In the rows, zero is written as 128.
One turn moves every row onto another: examples first, then more rows asked
K150: [130 120 107 133 103 134 129 150 121 134 119 114 103 113 137 120 136 137]
K824: [142 133 129 105 120 109 144 118 127 147 108 141  89 109 133 129 149 130]
K608: [136 130 124 125 141 122 138  98 140 153 103 141  89 125 138 137 138 162]
K73: [139 134  91 113  99 124 151 139 123 151 118 115 122 115 128 109 125 126]
K47: [111 143 117 118 118 116 161 120 124 116  92  94 133 129 162 131 133 112]
K566: [135 148 109 108 117 101 149 115 134 146 124 132  89 115 124 131 146 164]
K372: [116 137  90 153 134 133 153 116 139 127  99 110 112 146 170 143 129 155]
K921: [120 142  83 130 103 116 161 128 132 128 111  85 120 135 170 135 134 139]
K272: [111 120  89 114 106 110 157 119 138 125 126  93 122 125 154 126 109 138]
K595: [150 141 128 109 131 112 155 107 135 151 105 141  96 118 141 117 153 134]
K97: [146 130 105 131 143 122 162 109 137 145  98 151  86 143 166 135 153 134]
K612: [135 159  83 140 123 118 172 130 129 125 103 105 117 143 175 133 157 144]
K698: [128 118 127 107 122 111 144 118 136 146 135 149  92 119 131 127 137 144]
K660: [124 151  97 152 122 137 136 135 112 125  79 128  98 135 150 118 147 133]
K944: [103 118  94 134 145 123 172 117 130 119 105 126 123 144 166 156 132 133]
K786: [120 152 117 133 134 124 166 126 128 113 113 115 132 143 174 107 155 124]
K969: [117 145  77 129 126 121 162 116 116 141  77 136 112 141 130 128 125 130]
K137: [130 148 135 116 121 115 131 118 127 135 119 136  89 111 130 117 155 156]
K972: [140 154 109 134 148 125 157  97 136 146 101 142 102 148 158 114 144 153]
K704: [122 112 103 117 106 114 145 126 134 124 105  92 112 117 165 129 117 117]
K872: [114 150 108 125 111 118 156 125 124 113 115  87 133 135 168 113 139 134]
K435: [ 99 145  85 134 128 118 157 136 108 110 110 137 105 144 134 133 151 152]
K385: [139 136 118 118 119 121 137 105 138 159 114 135  90 119 126 126 123 158]
K167: [100 117 106 122 123 117 161 123 125 111 102 101 123 131 161 150 130 122]
K619: [149 143 105 119 129 106 154 113 136 149 121 138  86 123 138 141 157 166]
K689: [116 149 101 112 113 100 147 126 126 107 102  84 117 110 153 135 139 134]
K153: [132 122 130 109 140 108 156 104 134 142 127 154  98 125 136 128 148 151]
K95: [131 133 104 132 142 123 165 109 137 142 124 149  99 153 160 122 153 153]
K984: [122 123  97 117 115 114 141 149 117 120 109 117  99 107 124 151 147 140]
K269: [111 123 114 120 114 111 140 133 128 104 108  88 111 113 163 127 141 125]
K448: [126 136 121 132 159 125 151 107 131 129 104 149  96 145 161 128 158 149]
K436: [131 152 106 121 151 108 170 105 131 134 104 150 101 144 154 130 161 145]
K202: [104 126 103 141 126 137 149 125 115 130 111 140 117 150 145  99 128 128]
K101: [110 146  98 120 110 116 147 112 134 120 105  83 122 121 147 125 116 151]
K56: [143 144 130 127 132 119 143 111 134 142 127 137  89 121 146 109 162 159]
K389: [110 141 108 108 120 119 151 128 116 131 126 117 131 117 114 113 122 140]
K975: [120 135 117 127 143 123 170 113 130 126  88 121 132 139 168 131 135 109]
K440: [108 121  97 138 111 126 148 122 130 119 102  91 117 136 167 147 121 139]
K100: [116 141 111 114 126 122 135 125 113 127  88 113 117 108 114 138 125 142]
K826: [126 134  81 128 112 118 170 143 112 132 109 140 105 142 149 118 155 113]

K975 -> K944
K95 -> K972
K101 -> K689
And these:
K47 -> K167
K100 -> K984
K566 -> K137
K660 -> K826
K595 -> K153

